In the rows, 128 means zero.
One turn moves each row of this set onto another row. After a few examples, where does it send each row asked below?
B: [116 102 134 126 113 134 119 146 132 119 119 133 121 151 145 180 134 150
 121 149 111 137 147 145 110 125 152]
R: [136 117 153 128 151  93 101 125 134  97 121 125 107 155 140 162 117 140
 121 145 127 126 135 130 129 135 176]
T: [125 136 134 101 132 118 104 137 117  98 117 120 125 122 137 157 130 113
 152 131 121 131 128 163 107 133 165]
F: [137 105 146 130 148 105  97 102 135 115 110 110  98 153 141 181 133 128
 124 153 128 116 129 129 131 143 169]
X: [127 127 129 108 127 119  96 115 127 110 109 112 110 128 143 194 135 118
 153 130 131 122 123 163 110 136 163]
W: [124 119 148 121 169 104 101 123 120 109 128 132 134 151 141 164 150 131
 129 142 126 121 133 110 107 163 155]
C: [120  93 129 124 113 136 114 133 130 130 121 135 120 147 145 185 141 145
 122 153 112 138 139 145 111 134 147]
E: [100 105 132 108 110 117 105 119 105  98 130 118 132 150 128 165 135 133
 142 139 132 161 121 120 104 136 173]
A: [ 95 106 133 116 108 123 108 118 109  96 117 101 125 156 130 182 138 131
 144 138 134 151 127 119 105 128 174]
Z: [119  90 128 122 119 142 117 137 120 129 122 129 124 142 144 171 145 133
 124 158 104 141 138 144 112 130 147]
M: [124 134 133 107 130 111  99 133 124  94 118 120 116 130 145 183 123 126
 151 124 130 130 128 163 110 126 169]
J: [ 97 115 137 113  96 128 110 114 117 106 106 101 126 155 120 175 143 132
 142 140 133 142 131 121 101 143 167]
G: [117 123 150 130 167 112 107 125 124 104 112 110 127 158 144 179 154 127
 131 141 126 109 143 107 108 153 156]
V: [121 128 152 124 161 110 106 122 128 111 114 123 131 154 137 168 154 131
 128 141 127 110 141 110 104 167 151]
U: [102 114 136 105  97 122 108 115 114 108 118 118 133 149 118 159 140 134
 141 141 132 152 125 122  99 151 166]
D: [114  99 133 124 119 139 122 151 122 118 120 128 126 146 144 167 139 137
 123 154 103 141 146 143 111 122 151]
H: [135 122 155 120 150 106 109 131 126 103 114 120 117 146 129 130 128 121
 122 154 115 123 137 130 126 144 169]
Y: [119 115 146 127 176 106 103 125 116 101 126 119 130 154 149 176 151 127
 131 141 126 121 135 107 110 149 159]
L: [137 110 148 123 147 117 105 108 127 120 103 104 108 144 129 149 143 110
 126 162 115 114 132 129 128 152 162]
N: [127 129 130 101 127 126 101 120 119 113 108 111 119 120 135 169 142 105
 153 137 122 123 124 163 108 143 158]

V goes to W
Z goes to D
X goes to N
Now find these:
E goes to A
F goes to L

